Each path below is one point turned by a fixed rotation once a step. After each direction that follows a path, write how fast that rotation turns it, in deg/step (0 if it stays still).
Each turn is a multiple of 5 degrees from 10 to 175, or 0.
Each row of a path follows its step; steps can be skipped.

step 4: [ -3.6 -14.5 -25.5 -13.5  -5.8  -2.7  -5.1  -7.8  -3.6  -1.5 -18.2   4.8
   0.0  -7.0  16.0  -6.8  19.2 -13.7   3.3   8.2   1.6   8.2  -2.9  -7.1
   5.2  -9.9   0.6  16.8  -2.4 -17.2   9.0   6.8 -11.7 -13.1   2.2   3.8
  -2.5   2.8  11.3  -1.5   5.9   1.3  -9.3  -8.8  -4.6 -18.6   4.0 -30.4
 -15.1   9.6   6.4   3.8   4.9]
step 9: [ -5.4  13.9  -6.4   1.5  16.5   1.8  12.0   5.3  -3.6 -11.2 -28.7   3.5
 -17.4  -8.6 -13.0   2.6  10.5  -9.8 -13.2 -38.8   0.8  11.0  -7.8  -2.4
   2.0   2.3   2.2   2.3  -1.8  -2.1 -12.3   7.4 -22.0   6.7 -13.2   8.1
  -3.2  -2.4  -4.0  -6.9  -5.3  -8.5  -3.7 -10.2   3.6  -3.8   7.0  -6.2
  -0.2   1.2  -3.1  -3.4  13.2]
step 15: [ 13.5  -3.6 -13.0 -11.7 -17.9  -6.0  -4.5   0.3  26.7 -21.1 -10.0  -2.3
  -3.4  -4.9   9.3  -9.7   4.6  -4.3   4.9 -13.5  21.2  -3.2   7.3  17.7
  13.2   5.4  16.1  10.7  -8.7  -3.8  -3.3 -13.0 -11.1  -4.5  -8.7  13.5
  -0.5  10.3  -1.0   7.0  15.9  -6.9   3.6  -7.6 -20.0   4.0   6.9  -8.4
  -3.0   1.7  -4.6  11.3 -10.1]
step 19: [ 16.9  -1.0 -20.9  18.6  -7.1 -18.0   3.0   9.5   2.7 -11.7 -12.6  10.9
  11.3 -26.0  -0.7  -3.0  -6.5  16.5  -3.7 -17.0  23.6  -2.2  13.2  -1.4
  -5.1  -7.3  -1.9   2.9  -8.8   9.5   5.4  -6.0   9.0 -16.1   2.6   1.4
 -12.0  -0.6  11.5  12.4  -7.5   4.4  -8.7  -8.0   8.6   5.9 -11.6   1.3
  -3.2  -3.1   2.8  10.2  -9.3]
step 24: [ 14.7 -14.8 -10.0 -11.1 -15.0  -6.4 -25.2   5.1   8.9   2.3 -14.3  -1.9
  11.5   7.2  -0.3  -3.5   4.3 -20.2 -18.1  -4.7   4.6  16.4   1.2  11.5
  -3.4  -9.9   2.9   1.0  -0.9  -5.5  -4.1  -3.1  -6.6  -3.2   5.2  16.1
  -2.1  18.7   5.1 -11.0  -4.8  11.4  -8.4 -10.9  -2.7   0.7  -1.2 -21.7
 -19.5  -3.4  18.7  -5.2  -8.8]
step 25: [  9.2  -9.7   2.8  -6.1   0.0  12.9   2.8  -6.9  -7.3   5.2 -10.7  -2.9
   4.5  -3.9  -8.6 -14.5  12.5  -4.2 -16.2 -27.8  10.2   9.1   3.6 -20.3
  -5.3  -4.1  -4.9  -6.9   5.8 -15.1  -8.8 -10.4   9.0   2.0  -0.5  -2.9
   5.7  -2.0  25.7  -6.0   6.5  -1.2 -11.0 -29.5   9.0  -9.0  16.1 -11.9
   0.9   0.4 -12.4  -7.0  -4.3]
step 28: [ 24.4 -22.4   1.7   6.3   7.0   7.6  -0.5   1.6   2.9 -18.6  -2.7  10.6
  -8.2 -15.1  -0.8   4.0   8.2 -13.1   7.6 -17.9  12.3   1.6   4.6   5.6
   9.6 -15.9  21.3  15.2   0.9  -1.3   3.8  -3.7  -2.7 -17.8   0.3  15.1
  14.8   6.8  12.1   5.0 -17.5  -6.3   0.0  -6.6  -2.7   4.7 -10.1  -9.1
  -2.7  10.9  -8.5  -6.2 -11.4]
step 34: [ -3.6  -9.0  -3.1  -3.8   5.0   6.6  15.4   1.0  10.8  14.4 -10.3   6.7
   5.7 -12.1  16.8  -4.9   6.9   6.6   3.1  -8.9  18.9 -12.1 -16.6   9.1
  -2.1  -7.0   2.1   7.6  10.4 -17.0   4.6  -5.8 -16.0  12.3   5.1  -0.8
   0.1 -14.8  11.0   2.5   7.5 -14.0 -20.1  -7.2   2.4 -22.7   6.8 -12.3
 -20.4  -4.6 -13.3  -4.9   7.4]
[-6.2 -3.4  1.0 -0.4  3.5 -3.9 -3.1  0.4  3.6  1.9 -1.8 -2.5  2.3  2.2
 -3.4 -1.7  2.0 -0.2  1.1  1.5  2.6 -0.2 -3.5 -4.1  0.5  0.9  1.2 -4.9
 -1.5 -0.7  9.4 -1.3 -6.8 -2.9  3.2 -2.4 -0.6 -1.0  3.5 -0.3 -3.1  4.5
  0.1  3.2 -0.2  4.4 -0.5 -0.3  3.3  0.2  2.6  3.1  5.2] => 110
[ 2.1  3.8  2.1  2.0  6.5  1.6  0.6  2.7 -0.4  5.2 -4.0 -3.4 -2.3 -0.2
 -1.9 -4.7  3.8  1.5  0.7  0.3  2.5 -0.3 -6.3 -0.8  1.5  0.3  1.0  0.7
  1.2 -2.8 -1.2 -1.9  3.3  2.8  2.5 -3.8 -2.1 -2.7 -1.3 -2.1  3.1 -6.9
  0.1 -0.8  0.5  2.3  4.3  4.0  2.0 -2.6  5.4 -7.5 -0.1] => 90
[ 3.3 -0.7 -0.7  6.1 -5.1  3.0 -3.8  3.5  1.6 -1.3  4.2 -0.7  3.5  4.1
 -4.3  1.0 -4.0  0.0  1.9 -1.2 -1.9 -2.0 -8.7 -2.6 -2.5 -0.4  0.4  3.4
  2.2  0.3  2.5  0.5 -1.1 -0.5 -0.8  3.0 -3.9  2.7  2.8 -0.1  1.0 -2.6
 -2.4 -5.3 -3.2  3.5  4.7  2.8 -3.7 -1.5 -4.3  2.3  1.3] => 80
[ 3.2  1.0  4.8 -1.5 -2.7 -0.3  0.6  1.3  3.8  3.9  1.7 -1.1  2.2  2.1
  2.6 -2.8  1.7  1.6 -2.9 -2.6 -3.8  3.5  2.2 -2.6 -7.7  3.3 -4.4  0.2
 -0.4  3.2  2.7 -2.1  3.7 -1.3  5.4 -0.8 -2.5 -1.2 -0.5  2.2 -5.3  5.5
  1.2 -6.7  1.2 -1.0 -2.3  1.9 -2.6 -0.7  5.3 -2.0 -3.6] => 60
[-4.0 -2.2  3.5 -0.7  3.1 -0.2 -3.9 -2.5 -0.5 -2.8  1.3  2.0 -1.3  1.4
 -3.5  1.3  4.3 -2.1 -4.2 -4.8 -4.2  0.3 -0.6  5.3 -4.6 -0.5 -1.0 -6.8
  7.6  0.2 -5.1 -1.8  2.7  0.6 -0.1 -0.2  1.9  2.2  2.3 -0.8 -1.1 -4.5
 -3.7 -1.3 -3.4  5.0 -1.4 -2.6  1.8 -2.7  3.0  3.6 -0.9] => 25
[ 3.1  2.6 -2.0  3.6  0.0  0.6 -2.4 -3.4 -0.3  1.0  0.0 -7.5  3.8  2.7
  6.0 -0.6 -3.2 -3.8 -0.4  0.3  4.3  3.1  2.0 -2.0  3.1 -7.7 -2.6 -0.5
  6.1  0.3  0.4 -0.2  2.7  3.3 -1.1 -2.6  2.3 -0.2 -1.3 -4.4 -1.4  1.0
 -0.3 -1.9  3.0  3.6 -6.6  0.7 -0.7 -3.3 -0.2  2.9  4.0] => 60
[-2.8  5.3 -3.2  1.3 -1.5  0.4 -0.2 -1.7  1.6  1.6 -1.9  0.6  3.1 -1.8
  4.7 -1.1 -1.2  3.9  2.6 -0.2 -0.5 -5.4  0.3  1.2 -1.7  3.1  0.8  0.6
  7.2 -4.0  5.0 -6.5  1.5 -4.4 -3.4 -1.9 -3.8  4.8 -0.9  1.7  3.3 -1.9
 -1.0 -0.3 -2.0 -6.9 -2.5 -0.8  4.8  0.6  3.0  3.6 -1.0] => 95

step 2: [  6.4  -6.3   7.1  12.0  -3.1  -3.6   0.8  -2.6  -8.0   8.8  -9.9 -13.2
  -4.3  22.3  -2.9   1.6  -6.0  -1.3  -7.0  -1.7  17.8  -6.8   8.0  13.7
   3.2   6.0   7.7  13.5 -26.8  -6.7  13.4  -5.5   7.7  -4.9  -1.9  -7.4
  11.6  -0.9   7.5  11.3 -11.6  -4.2   6.6  13.5 -13.0  23.1   8.4  -4.9
  -0.7 -10.9  11.0   6.9  -5.9]
step 8: [-22.6  -5.0   9.7 -21.6  -0.6   1.8  -7.4   4.6  -3.5  -5.7   1.9   8.9
  13.7 -16.7  -3.5   7.4  13.7  19.0   4.4   1.1   4.6   9.0 -10.2  14.8
   1.8  -2.5   0.0  10.1  -4.1   4.7  -5.9 -27.3   9.1  -5.0   3.4  -2.2
 -14.2   0.3 -14.1   5.9  -4.1   8.9   8.2  -8.1   8.4   9.4 -18.4  -8.1
   0.2   4.0   2.7   5.3   6.6]
step 9: [ -7.2  -1.6  -5.3  -1.9 -22.5   4.0  -7.2   3.2   0.3 -32.1 -15.4 -15.4
 -19.1  -4.4   6.7   9.0  -8.8  -3.0   1.5 -12.7  10.1  -7.3   6.7   7.2
  -0.9  -6.4   0.5   8.3 -12.8   5.2  11.9  -5.9   7.3  -8.7   4.4  12.0
   4.2   3.1  14.7  -5.9  -2.6  -4.2   4.3  -8.7  19.7   5.8   2.4   6.0
   2.0   1.3 -14.5   3.7   7.3]
step 13: [-15.9   5.1 -18.8   2.4   4.2   3.0 -12.0 -10.9  -0.5   2.0  -6.6  -0.1
   0.2  -3.7 -29.6  -6.9   2.4  -3.3 -17.5   1.9  -2.8   2.1  11.3   3.8
 -17.0  -6.6  -4.2  11.4  15.1  11.4   2.3   7.1   8.9   4.8  -5.1  -2.8
 -13.9 -18.6   6.6   6.5  -4.5  17.2   7.5   4.6   1.6  16.5  -4.2   1.9
  -9.3  10.0   7.7 -15.0   1.4]
step 19: [ 24.3 -10.1 -11.6   3.7  -2.8   3.6   6.9   5.7  -5.3   3.3  -3.0  -7.3
   5.9 -17.0  -0.5  -6.7  13.3  16.5  -6.1  12.2 -14.7  25.2 -16.6  -1.5
  11.3  10.6   1.1  -5.3   2.3   0.8   6.3   1.3  -5.2   4.9   8.1  -5.0
  -8.2  -0.5  -3.6  16.7  -8.9 -13.3  -9.7   3.5 -17.5 -12.6   7.7  -7.1
  -4.0  -2.5  -4.1  -4.7  11.2]
step 29: [ -3.2  -5.7 -14.6 -10.0  -6.3  -7.8 -10.2   2.3  -5.1 -11.2   6.6   2.6
  -4.0   3.3  -2.5 -13.4  -8.2   2.5   3.8   0.3   9.8  -4.3  -3.2  -4.2
 -12.8 -14.6   9.5   6.1  -8.9   7.8  -8.4   4.2 -13.8   0.7  -3.1   0.1
   1.6  -4.1  -4.3  14.3   1.4  18.1  15.2  -4.6  20.3  -0.5  -6.3  15.7
  14.0  13.9  29.7 -10.5  -7.6]
step 30: [  1.2  18.0  -2.7  -5.9 -16.0  16.0   5.8  -5.4  -7.0  -4.4 -10.8  -0.8
  -7.5  -5.2  -0.5 -11.8 -21.6   0.9  -0.9  -1.8  22.6   0.0  -9.2   3.8
  -5.5  18.6   6.4  -7.7  -6.5   9.9  -6.8   2.1  -0.8   1.3 -14.6 -12.2
  -3.6 -12.1 -10.5  -6.3   4.2 -10.1   6.1  12.6   8.1 -16.0  11.7 -10.6
  10.9   4.5  -4.3  17.4  -5.6]
step 32: [-11.4  -5.0  -8.6   9.9   2.6  16.1  -8.4 -10.2  13.7  -2.7  -6.3 -15.6
   6.5 -13.1  -8.0   3.6  -7.5  -5.9  -7.4  18.2 -20.2  -0.9  -5.7 -11.5
   3.4  -3.9  17.5   9.6   1.5  10.6 -12.5   8.0   2.5  -5.4 -21.6  -7.9
   8.2  -0.9  14.5 -13.9 -11.0  12.6  -5.6   6.8  -2.6  -4.7   1.0   5.8
  -1.2   3.0  10.9  -6.4 -12.3]
[-2.4 -0.6  7.5 -1.9  0.0 -1.5  3.5 -0.1  0.3  2.4  1.0 -2.2 -6.2  7.5
 -2.4 -1.0  4.5 -9.8 -2.3  0.5 -1.6  1.3 -2.4 -2.1 -1.3 -2.2 -2.5  1.9
  0.1  3.9  2.5 -3.7 -1.9  1.5  1.2  0.0 -0.6  1.0 -1.5  2.4  2.1  2.4
 -3.2  3.1  2.3  2.1  4.3  5.4  0.4 -1.7  2.0  2.0  1.5] => 135
[ 2.2  6.8 -1.1  2.5  4.6  3.5  3.0 -3.6 -3.3 -1.5 -2.1  3.6 -2.2  2.2
  3.2  2.9  3.0  0.5  3.2  1.0  0.0  6.4  1.3  2.3  7.2  1.1  2.7 -2.6
  2.5  1.8  3.6  0.1  0.0  2.7  3.0 -4.2  0.9  2.6  3.6 -1.5 -0.1  1.7
 -1.2 -1.6  1.5  3.9  3.0 -2.0  1.2 -1.3  6.1 -5.2 -2.7] => 20
[ 0.0  0.2 -1.0  5.5  5.0  1.1 -0.8 -1.2  0.8 -6.0  4.1 -6.8 -2.9 -0.2
 -3.3 -8.8  0.3 -1.3 -1.9  3.1  4.2  0.7 -1.0 -1.2  0.4  4.2 -2.5 -1.6
 -0.4  1.8 -1.0  1.0 -0.4  0.5  3.5 -0.6 -2.5  1.7  6.4  3.4 -0.2 -2.1
  0.2  0.2  2.0 -3.4 -4.6  2.5 -0.6  5.6 -1.3 -4.1 -1.2] => 110
[ 2.5  2.4  0.0 -3.1  1.3  4.9  0.7  3.2 -0.4 -3.6 -1.7 -4.4  0.5  4.6
 -3.3  6.6 -0.2 -2.8 -5.2 -5.7  1.4  1.8  2.1  1.3 -1.2  0.0  2.4  2.6
  1.3 -0.4 -0.5  2.1  5.7 -7.0 -6.4  0.4  1.2  3.6  2.7  0.8  2.9 -3.5
 -1.1  3.8 -0.4 -4.9 -1.5 -2.3 -0.2  1.0  3.6 -0.4 -1.7] => 155
[-3.0 -0.4  0.2 -3.8  3.9  3.2  3.1  1.3 -1.2 -1.0  1.6  5.2 -4.8 -0.4
  2.1 -2.0 -4.3  3.6 -6.4 -0.7 -3.8 -6.4  1.3 -1.2  0.8  4.2 -1.1  6.7
 -2.4  0.8  3.7  1.8  4.1  5.2  2.7 -2.0 -3.5  4.4 -5.3 -2.9  1.1 -1.1
  0.3  1.8  2.6  0.1 -0.8 -2.2 -2.2  2.3  1.0 -0.2 -1.5] => 80
[ 6.2 -4.1  2.0  1.8 -6.3  0.3  5.8 -7.3  0.3 -0.7  2.4  0.3 -0.1  0.9
  1.8  4.2  1.7  1.0  1.6  3.3 -1.4 -5.1  0.1  1.2  2.1  1.8  3.2 -0.8
 -0.6  0.9  2.3 -0.4  5.0  1.2  1.2  0.4 -3.1 -5.3  0.0  4.1  4.6 -3.2
 -3.6  1.8  2.5 -5.2 -1.6 -0.1  3.6 -2.4 -4.0 -3.0 -1.1] => 155
[-1.4  3.9 -0.7  5.6  0.9 -1.6 -1.9  5.5  2.2  5.8  4.1 -4.5 -0.6  1.0
  1.5  1.9 -5.3 -4.2 -2.5 -1.9 -0.8 -1.1  3.8  3.5  3.7 -3.7  3.9  3.7
  1.6  2.6  2.9 -2.0  1.8  1.6  2.7  1.1  1.5 -7.7  0.2 -0.7  1.0 -1.0
 -0.3 -2.3 -1.3  1.8  2.6 -3.4  0.0  5.9 -4.2 -3.2 -0.2] => 100

step 1: [ -5.4  15.5 -12.9  18.4   3.2   0.5   7.4  16.2  -5.0 -24.4   1.3  -1.6
 -10.5  -0.5  -3.2  -1.4   0.7  -5.3  -9.6 -13.3 -17.8   4.1  -1.3 -13.0
  -2.4 -14.9  -7.8   2.4  11.5 -17.4  -5.4  -5.5   6.5 -10.2  -7.5  -2.1
  -5.0   3.0   6.7   7.3  -9.4  -4.3  13.4  19.6  -4.0   4.5  -0.1  10.9
  18.9  15.6 -11.9   6.6  14.8]
step 8: [  0.1 -20.6   3.1   0.1  28.8  -4.0   8.8  -1.4  -6.6  -0.9 -10.3 -29.6
   9.5  -0.4  -5.0 -12.8  -5.1  11.6   0.1   4.1   5.5  13.3  -1.9 -14.3
 -16.8   9.6   6.8   4.1  -0.3  -8.9 -21.0  -3.5  14.3  -1.1   1.4 -13.5
  -9.6   2.2   1.4  -5.7   0.0  -2.8 -10.2  -2.8  -4.0 -14.9   9.6  -0.2
   4.6 -14.6  -2.2  11.4  10.3]
step 11: [-15.4 -13.9 -11.4  10.5  12.2 -14.7  18.1   0.8  -2.4  -2.8   1.8 -14.7
  -8.6  10.8   5.2  -8.6  20.6  20.9  -1.6 -18.2  11.8  -1.0  -3.1 -16.9
  -1.7   4.4  -1.2   2.9  -5.4  -1.5 -11.8   0.8  11.3  11.8  -8.0  -1.6
 -17.2  -5.6   6.2  -4.3   1.5  -8.7  -9.3 -12.0 -19.7  -7.5  -4.2   1.8
  -1.4 -17.2   1.0  11.5   6.8]
step 15: [-20.2  -7.7  -8.6  -8.9   6.8   9.3   2.1 -11.9   2.8   3.5  -6.4 -10.2
  -0.5   6.8   1.7   4.6 -11.6  -3.7  -8.7  12.5  -4.1  18.4   3.1  17.1
 -14.1  10.4  -6.3   0.9  -6.4  11.3  21.2  -4.1  -1.4 -20.9   8.5   6.9
 -12.3   0.7  -1.1   3.1   7.8  -1.6  29.6  -5.4  22.4   4.4   6.0   1.4
  -4.2  -1.3  -7.9  -9.9   4.5]
step 20: [  4.4   3.5  -7.1  -7.0  -4.0  20.2  10.9  22.3  16.1 -10.2 -22.6  -6.0
   2.8   2.2  -1.1  -5.2   2.2 -11.8  10.0   4.0 -21.9  -5.1   3.4  12.5
   0.2  -3.6 -19.8 -15.2  -3.4  11.7  11.4 -14.3   4.5  -8.2  15.2   5.6
   7.5   2.0   6.4   6.7   0.0 -11.2   4.0  -3.0  -0.1  -1.6  12.7 -13.9
   5.8   9.9  -2.4  15.4   5.0]
step 22: [-21.6  -8.3 -12.0  -0.6   4.2 -13.6  -1.8   3.0  -4.7  -9.6  -6.6   9.9
 -14.8  -5.0   2.2   6.5  17.2  -1.3 -12.8   2.3  15.7  -3.4  16.2   7.2
   1.6  -8.2   4.7  13.4  -6.2   0.0   8.1  -4.7  14.5  -8.1   4.6  -4.7
   7.0 -20.0  16.7  -5.5  -5.8   5.4 -14.0  -7.9  -6.8  20.3 -22.4   8.3
   6.1 -11.6   5.3 -10.7   3.0]
step 29: [  2.1  -9.6  -5.4   3.4 -22.9  -1.2 -22.6  -6.4 -14.1  16.0  -1.3   1.9
 -12.1  11.4   2.5 -12.0  -9.7  -7.6   5.8  -7.3   1.6  -3.1  -2.4  -0.8
 -14.7  -3.7  -0.7   3.9 -15.5 -15.2  -8.5  -2.3  -3.8   2.4  -5.9  15.4
  -3.6  -6.2  -1.9 -12.1  -5.5   2.1 -14.9 -10.0 -14.9  -0.9  19.8  13.4
 -15.5 -14.2 -18.3  -8.0  -3.2]
step 36: [  2.3 -10.4 -26.1   7.6  -8.5   5.9  10.5   2.5  -1.2 -10.0  14.5  -0.9
  -0.5  -2.7  -3.6 -11.5  -3.7 -13.5   7.9 -14.3 -11.0  -3.1 -16.7   0.1
  10.3  -4.9 -10.2  -4.8 -11.3 -15.9  12.2 -15.3 -16.1   1.4  -3.7  -6.9
  -4.8   2.4  -1.7  -4.4 -18.8 -13.5  24.5  -3.5   0.7   2.5 -18.1  -5.6
   1.6  -6.4  -2.0  11.7 -14.1]
[-0.8  2.4 -0.2  0.9 -0.8 -2.0 -3.4 -2.0  0.1  0.3  2.7  4.6 -2.0  3.1
 -4.2 -2.9 -3.1 -4.8 -5.3  4.5 -1.8 -6.8  2.3  0.3 -0.3 -0.1 -0.3  2.1
  5.5 -6.3 -1.6  4.3 -0.6 -0.2  6.9 -1.4  3.8 -2.3  3.2 -1.4 -1.2 -1.4
  0.6  5.5 -5.4 -2.4  3.4  0.8  1.0 -2.1 -1.6  0.9  0.9] => 90
[-2.4 -3.9  1.9  3.3  2.1  2.8 -2.6  2.5 -4.8  1.8 -2.0 -1.6  0.3  6.0
 -0.2 -2.9 -1.9  3.4  6.7 -4.1 -4.2  0.8 -1.2  0.9 -3.3  2.1 -6.1  2.5
  5.1 -3.7  5.3 -1.3 -1.0  1.8 -0.5  0.1 -1.9 -0.1 -0.3 -2.0  0.3 -2.2
 -2.7  3.4 -3.9 -1.8 -4.2 -4.7 -0.3  2.7  3.0  5.2  0.0] => 115
[ 2.6 -1.3 -1.2 -2.4  1.2 -5.3 -1.9  2.8  0.1 -1.5  0.7 -5.2  4.7 -3.8
 -5.4  2.2  2.4  5.8 -2.7 -1.4  2.6 -2.4  0.6  4.0  5.7  1.7 -4.0  0.7
  2.8 -0.7 -1.0 -1.3 -3.7 -5.2  2.4 -3.7  1.3 -0.8 -1.4 -0.1 -2.5 -3.4
 -5.5 -3.2 -1.6  1.1 -2.2 -1.1 -5.2 -0.4 -5.6  2.5  2.2] => 125
[-6.8 -4.3  0.6 -2.4  4.7 -0.8 -0.6 -1.7 -2.0  0.5  9.3  2.6 -2.5  2.4
  6.5  1.1  2.6  3.7 -3.3  5.3 -0.9 -0.7  1.8  0.4 -4.2  2.4  0.4 -3.0
 -0.7  1.5  0.8  2.8  2.8  1.1 -0.5  4.2  0.4 -1.5 -1.3  1.1  0.4 -6.8
 -2.6 -3.3  0.1  1.3 -2.7 -2.3 -2.3  0.2 -3.9 -2.1  2.5] => 95
[-0.4 -0.6 -4.9 -1.6  0.3 -0.5  1.4 -1.5 -4.7 -2.2  0.6  2.3 -3.0  2.1
 -8.0  1.1  2.7 -2.1  7.6  1.4 -1.7  2.7 -4.9 -5.5  0.9 -3.8 -2.0 -8.4
 -0.3 -0.6 -1.3  4.8  3.6 -3.7  3.9 -2.1 -1.5  2.2 -3.1  1.4  1.6 -1.3
 -3.9 -0.6  0.2 -1.6 -0.5  2.6 -0.7  0.6 -1.6 -0.9 -2.6] => 40
